Where one turn sends some rows of the set: a few examples, then the rows asked
Rit: [ 21 -18   0   3  -6  -7  13  10  -9  -9   4  28  -1  19 -16   6   4   4
 -13   5  10  -5]
rizur: [-16  -7   3 -13   2   6 -31 -13  36   7   4   3  -1   1  -1  11  -6 -10
   0 -13  16  -6]
mafu: [  9 -25  12   8 -14  -1   8   6   3 -24  -4  28  -6   9 -11   8  -1   5
   5   9  14 -11]
num: [-16 -27  -1   4 -11 -19 -10  -5   9   0   1  30 -17   8 -13  -7 -17 -22
  -3 -18  12 -10]
Nel: [-10 -14  -8 -15  -7   6 -41 -14  27   6  10   8   7  11  -3   7  -2  -5
  -7  -7   0  -6]
rumo: [  0 -17 -15  10   7  -8 -18  -6   9  12 -11  -8 -10   8  11  25   7  10
  19   3 -12   8]
Pabin: [  0 -17   7  -3   3 -29  -9   2   5  -4  -8  35   0  20 -10   4   1 -28
  -4 -20  18 -21]
fiz: [  5  -1 -20   8  24  -3 -20  -2   9   9 -11   3  -2   9   9  16  12  19
  -1  22  -3   3]
mopa: [-12  10  -9   2  11 -21  -2   8  -8 -16 -14  -9  -3   7 -35 -20  17 -15
  23   7  10  -1]
naf: [ 12 -15 -25   4   1  -9 -20   5   9  23   7  -3  -5  13 -13  11  17  -2
 -10 -10 -13   7]
Gigem: [  0   0 -15   7  20 -11  -2  -9  -1  12 -23   6 -23  21   1  -8  -2  -7
  34  -5 -16   6]
Tunos: [-19   6 -10   3   8 -25 -13   9   0  -6  -6 -17  -7   1 -34 -11  18 -17
  16  -1  20  -3]
Kon: [ -6 -15 -23   5  14 -15  -4 -10   0  15 -12  13  -4  18  -7  -8  -5 -22
   6  -7 -31  16]
nin: [  5 -11  -8 -13 -16 -12 -29  -5  31   5  -1  16   5   5  -9   9  11 -15
  -8 -29   5  -8]
fogo: [  1  -8 -16  -1  11 -24  -8 -16  -1   5 -27  21 -13  25   7  -6  -6 -15
  29 -12 -19   2]
nuz: [-21 -20   9   7 -11   1 -15  -1   9  -1   6  20 -22  16 -11   4  -3 -15
   3 -16  26 -17]
Suti: [ -7  -3  -1  -7   1 -16 -19   3  -2   6   1   2   2 -20 -37   6  12 -19
  -7   7  26  -6]
fafa: [-13   6 -10 -20  16  -6 -27 -18  -2   8 -16  -6   1  -6 -16  -6  31 -13
  17   7 -10  10]
ber: [-21   5 -16  -6   3  10 -38 -17  33   7  -7  13  -4   1   1  -2  -7  -6
  -3  -3   6  -1]
kivon: [ -2  -2 -12   4   8   5  -3 -13  -5   2 -23  11 -20  32   4  -5   5  -8
  34  -4 -18   6]
Fip: [-16 -18  11  10  -1 -11  -6   4   8  -2   3  24 -22   8 -17  -6 -12 -14
   5 -12  27 -20]
Palak: [ 23   0  -7 -23  -8  12  -8 -12  14 -18 -15  27   8  27  -4  -9   6  -4
  12  -1 -12  -2]
Fimo: [-15   3  -9 -17  20 -15 -12  -3  21 -12 -14 -19   5  -2 -22  -8  12 -31
  16   4  10  12]
roga: [-12  -6  -6  -3  -4   8 -29 -11  24  13   1  -2   1   8   1  26 -11 -12
   1  -9  14   0]
nanil: [-13   4  -5 -10   8 -17  -2  -1   5 -20 -14 -17  12  -7 -20  -5  32   1
  14   8   0  14]
vid: [  1  -5 -11   6  12  -8 -18  -4   8  20  -2 -12  -4   4   6  23  12  19
   8   0  -4   5]
megig: [-16 -16  -8  -9  15 -25 -29  -8   9  11  -9  -6 -11 -22 -22   0  16 -25
  11   5   5   4]
Linil: [ 15   4   0  -8  -5  19   9 -10   5 -20 -20  25   7  24  -6   2 -10  -9
  18   9  -3   3]
rov: [ 13 -14   4   1   7 -11  -8   6 -11 -17  -3  31  16  30 -15   0  11   0
  -1  12  -3 -22]
Vozom: [-11   2   1 -18  15 -13  -2   0  18 -27 -14  -5   8   1 -28 -14   9 -32
  14   8  18   5]
Dom: [-23 -16  -6  16   5 -15  -6   0  11   6  -5  28 -30   0  -7  -7  -4 -11
  -9  -9  22  -5]
bet: [ 12  13 -10 -11  17 -14  -5  -6 -17  -2 -25   4   8  -3 -26  -4  18 -12
  21  21  -5   7]
sug: [ 10  16  -7 -13  -2  13  -7 -12  23 -19 -26  37  -2  14  -3 -16   1  -6
  10   0   5  -4]
bemek: [-16  -1   4 -10   0 -19  -4   4   9 -24  -6 -11  12 -11 -25  -2  30  -2
   5   5  17   4]
guze: [ 12   6   1 -17   5  18   6 -15  16 -18 -21  23   4  19  -4 -13  -4  -6
  22   5 -12   5]
Vodoz: [ -6  -2  12 -22  -5  -2 -10  -5   0 -16  -6  20   0 -10 -35 -14  27 -20
   0   3  20  -7]
nif: [  8  -9   4 -15  10 -19   1  -3  -4 -20 -25  22  -6  -8 -29 -17  18 -24
  21  15   4  -1]
noru: [  0  -7  -9  -9   1  -1 -13 -15   6 -16 -15  28  22  19  -9 -14  -2  -6
  10   7 -34   0]
Sivi: [ -5   1 -14  10  23 -19   1  -8  -3   2 -32  28 -24  18   9 -10   6  -4
  20   1  -4   2]
lav: [ 13 -10  12   4  -4   2  15   7  -3 -20  -1  26   1   8 -15   1   5  16
   1  11  12  -9]
tubos: [ 18  -8  -4   6   0   4   3  11  12 -13  -3  27  -7   4 -11   5  10  12
 -17  15  22  -5]
redi: [  3 -14 -17   5  16 -17 -19  -4  -7  20   0  -1   2  20   5  23   7   9
  -1   5  -8   2]

num turns into Rit
Vodoz turns into nif
And these:
ber turns into Dom
guze turns into Gigem
mafu turns into Linil
Kon turns into naf
Tunos turns into bemek

Where one turn sends some rows of the set: a few examples, then the rows asked
kesu: [ -7  19 -14   4  25 -11  -3  17  -2  13   2  10  -2 -18   8  -2   6  -3
  -7  24]
vad: [  3  -2  19   9  20   0   6   5  24  -3  -1   2  -6   9   5 -14   9  17
  -3 -10]
guba: [  0 -12   4  18  -8  -5   5  -4 -13  -6  14 -10  25  27 -16  -5  -4  -7
   3  15]
lekib: [-47   8   5   2  -4   8   0   8  -3  -9   2   0   2  -9  -3  -3  -1 -24
  -9   3]
Mol: [-13   2 -12   8  -7   8 -21 -30   9  -9 -23   9  -9  -4  -9 -15   7 -12
  -8  22]
gubo: [ -4  -9 -23  28  11  10 -14 -18  13 -10 -21   7   4  -2 -14 -16   2 -12
  -8  16]
Geb: [-16  -7  -7  22  -8 -14   5  -1   3  -9  -4   8   9 -13   1 -11  -7 -33
  -6 -18]
vuf: [ -6  15  26  -6   9  13   5  -5  15  -9   4  -7  -8   1  12 -13  10  12
  -5   3]
miki: [ 11  -9   2  -6  -3  -9 -21 -18  -4  18  -7   2  -2   3   0   1  10  31
   0  11]
kaba: [ 30   5 -10  -5   2  -4  -9  -5 -17  -2 -14  -7 -10  -4 -13  26   5   0
 -12  -5]
mefur: [ -9   8  16  -4   4   4  -2 -11  10 -18   9 -25  -4  -1  15   6  -3  22
  -4  -6]
Tifil: [-41 -15  -6  15   1 -15  -2  14   2  -8  -7   8  -1   4 -13   4  -3  -9
  -4 -17]
Kivak: [ -8  -8 -27  24  10   7 -12 -20  -3 -30 -22  -2   3  -1 -21   1  -2   2
  -8   6]
zez: [  0 -10   8  11  15  -7   0  -2  17 -12   4 -16  -2   7   7   4  -3  26
  -2 -18]
pekom: [ 13   2   5  -5  11   5  -4  -8 -19  -2  -9   7   0   6 -15   3  15  37
  -3   9]
gomib: [-16   3 -16   5  -7   6 -18 -32  -7 -29 -24   0 -10  -3 -17   2   3   4
  -7  13]
Solog: [ 14  -5  -5   4   5   9 -18 -14   1  19   5 -14  16  -7  11  -3   1  17
  -2  19]
suv: [-19   0  -8  18  -6  -6  12   0 -13 -28  -3   1  11 -15  -6   0  -9 -25
  -9 -21]
Vopad: [ -7  -3  15   1 -21  -9   1 -13 -17  -4   8   0   9  29 -16  -7   4  -4
   4  19]
nosin: [-40  -1   5  11   7   0   6  18   1  -6  -6  18  -2   1 -15 -10   6 -20
  -6  -5]
riz: [ 37   4 -12   6  14   5  -2   5  -9   4 -12  -2  -1  -5 -13  15   7  -8
 -14  -2]
Refet: [ -5  10 -21  11  31 -19   1  22  -9   1  -2   9  -3 -12  -4  10   4  12
  -5  10]
Mamo: [-24   8   3   2 -15 -10  10  -6 -17 -28  -9  11  -4 -12  -8  -2   1 -22
  -8 -17]
sefu: [ 33  10  -6  -1   5   8  -8  -2  -3  15  -9  -3  -3 -10  -2   7   8 -19
 -13   8]
dava: [ 27  11  -5 -13  -7  -1 -15 -11 -10  10 -11  -7 -12 -10  -1  18   7 -10
 -12   5]
tok: [-49  -6  -5   6  -9  -8  -8   4  -3 -11   2  -9   2  -6  -2  11 -10 -14
  -5  -9]
litel: [-16  21 -12  -9   8 -19 -12   4  -8  10   2   1 -10 -20  13  10   3   4
  -5  23]
dem: [ -1 -11  10  12 -15 -10   0  -9  -7   6  11  -2  18  28 -12 -13   0 -11
   4  18]
lur: [ 16   5  -2   6  19  22  -1  -3 -14  -1   3  -8  18  -5  -5  -2   7  23
  -6  18]
dogu: [-21   0   4   7 -18 -16   3  -7  -1  -8 -10  18  -5 -10  -1 -13   2 -29
  -6 -15]
rur: [ -6  -4   9   7 -14  -4   6  -9 -24 -15  11  -9  17  28 -20   1  -1   0
   3  15]
Biror: [-13  12 -19  -2  14 -28  -9   9 -15  -2  -2   1 -11 -14   1  22   1  18
  -4   9]

Kivak turns into gomib
lekib turns into nosin
And these:
dem turns into guba
litel turns into kesu
dava turns into sefu
Geb turns into suv
vuf turns into vad
miki turns into Solog

Where one turn sends some rows of the set: a few examples, then the rows asked
nuv: [-15  -2   3  14 -19  -5 -21  13 -47 -16 -27   4  31  -7  -6   3  -1  11
 -16  -9 -19  18   2   2  -5  -7  -7 -17  12 -13 -21   6 -21  13]
pinu: [-27  -3  12 -10 -19  -7   7  -6 -14 -15 -13 -21  17 -17 -12  11 -11  27
 -22   0  -6  20  10 -16   9   8  -4   7  12  26  -8  -4 -21  17]
Torik: [ 12 -22   4  31  -6  24  -9 -22   8  -8   1  -6   1 -11  19 -12  -3  -1
 -37   6   7  26 -20  -7  -4   5  21 -18  17   8   7 -27  -8   0]
dimef: [-17  13  16   0 -27  -5   7  12 -14 -29 -22  -4  24 -18  -2  13  -7  20
 -20  -3  15  11   4 -20  15  -7   3 -15   8  27 -11  -5 -24  -2]
laga: [-16  -7  11  -8  11  -6   9   3  -8   0  -8 -11  16  11  -4  -9 -14   9
 -12  18   3  21  -1  -7  11  10 -25  15   0  19  10   7   6  -4]
zopin: [  7 -21  13  35  -9  14 -13 -25  15   5   3 -13   7 -11  24 -15  -2  10
 -29   7   6  18 -18   3  -7   0  17 -16  15  -9  -4 -24  -7  -6]
vuzo: [-18  -1   4   4 -23 -12 -26  13 -42  -5 -22   6  41  -7  -6   0  -9   9
 -32   4 -11   8   9  -6   8 -13   1  -8  20   9 -18   1 -34   0]
volo: [-12  -6   1  13 -24 -13 -23  20 -46 -24 -24   7  37 -17   2   0 -12   3
 -15  -5  -7  13   8   4   5 -15  12 -25  19   3 -15 -17 -22  -1]
Ralus: [-10  -3  14  -6  12  10   9   8 -14 -11 -13  -6  21  16   6   5  -6  11
 -19  14  10  14 -13 -12  17   3 -27  15   7   5 -15   7 -12 -12]
bevo: [ 16 -49  -2  23 -15  11 -14 -26 -19  -3   3  -7   7 -18   0  -2   1   6
 -31  10   4  29 -10  -8  -9  -5  21 -10  -2  12  11 -29 -17  -8]
Dise: [-26  17  15   3 -13 -10   4   8 -26 -16 -22  -4  28  -8  -5  -2   2  21
 -36   4   5   1   3 -18  12  -1 -14  -2   3  23  -6  10 -27   3]
kuvu: [ 10 -36   2  25 -16  -3 -16 -31 -19  -2   5  -9  13 -17  -5  -4  25  10
 -23  17   6  21  -5  11 -15 -14  24 -11   1  -3   1 -29 -11  -7]
misan: [-15 -12 -12   3   1  -5 -24  15 -32  -7 -14  16  35  11  10 -14 -11 -20
 -20  11  -8  16  -2   1   3  -8 -17  -2  22   4 -16   2 -20  -9]
tupaf: [ 12 -29  11  24 -15   9  -7  -3 -22   0  -8  -2   1 -21 -25  -4   1  14
 -28  11   8  26  -4   7 -19  -5  33 -15 -16  22  21 -12  -1  -3]
vazod: [  1 -16 -10  15   8  -9 -17  16 -41 -12 -17  12  28   3  18 -19  -7 -18
  -3  15   5  12  -4   1   9  -7 -12  -8  16  -7   0  -8  -4 -19]
Pefe: [-23   5  -2   2  11  -3   6  11 -19 -18 -14   5  21  10  12 -16   2  -8
 -22   9   8   8  -8 -12   5   4 -31   3   5  21  -4  11 -13  -6]
dunu: [  7 -34  12  19 -14   5   0  -3 -12  -4   3  -2  -3 -21 -24   0   3  15
 -11   6   9  18  -2  16 -27  -9  27 -12 -16  20   3  -4   1   2]
Dagem: [-27  11  13  -5 -16   6   6  13 -19 -24 -26  -7  18  -7  -7  18  -5  24
 -24  -7   1  16  -5 -12   0   7  -7  -1  11   8 -25   6 -27   6]
rase: [  8 -47   4  25 -12   1  -8 -32 -18  -5  10 -18   6 -23   5  -3   8  13
 -21   6   4  20  -5   3 -16 -10  16 -12 -10   3  -3 -24 -16  -5]
levom: [  5  -8  22  28 -11  19  -5   3  22   4  -4   3  -3 -10  -5 -11  -7  14
 -18   8  11  15 -15  14 -17   1  27 -16   9   8   4  -4  11   2]
latir: [  8 -21   6  25  -9  12 -14 -28  15   2   2  -6   9  -2  12 -10  16   3
 -25  20  12  23 -19   6  -6  -7  17 -10  18  -5  -1 -28  -4 -12]
viri: [  1  -3  15  21 -11  16   0  -9  25  -7  -3   4  -1  -6  -7  -6  15   9
 -21  12  17  20 -18  16 -16  -2  26 -15  10  14   4 -14   8   0]
vak: [-10  -7   0  11  12  -8 -23   3 -29   9 -13  -1  26  14  11 -25 -14 -12
 -11  10 -18  28   6  12   5   2 -10  -7  14  -9   1   0   7   2]
Venab: [  2 -15   4  12   9   0 -17   9 -42  -3 -15   6  34  17   7 -10  -1  -3
 -12  10 -11  17  -6   2  12 -11 -27  -1   8 -16 -12   6  -5  -4]
vafit: [  1 -18  11  21 -19   2  -2 -11  -9 -12  -2   0   3 -21 -25   1  24  19
 -18   9  10  17  -3  21 -26 -10  31 -16  -7  16   7 -16   0   4]
tafu: [-22  -3   1  10 -19  -9 -26  -5 -37  -7 -16 -10  26 -14   5  -5 -12   6
 -20  -8 -26  25  16   5   3   0  10 -15  26  -1 -18  -9 -20  24]
Bap: [  8  -2  17  31  -6  23  -3   0   4  -4  -9   0  -5 -12  -6 -14  -5   7
 -35   5  12  22 -14   7 -15   5  34 -22   4  17  16 -11   8   5]
durot: [ -5   1   6   1   4  -2  12   9 -10 -17 -15   0  17   3  13  -6  -3  -1
  -8  17  26  11  -9 -25  22   2 -21   1   3  16   4   4  -7 -18]

dimef turns into durot
latir turns into kuvu
And these:
levom turns into zopin
vak turns into tafu
tupaf turns into Bap
Pefe turns into misan
nuv turns into Dagem

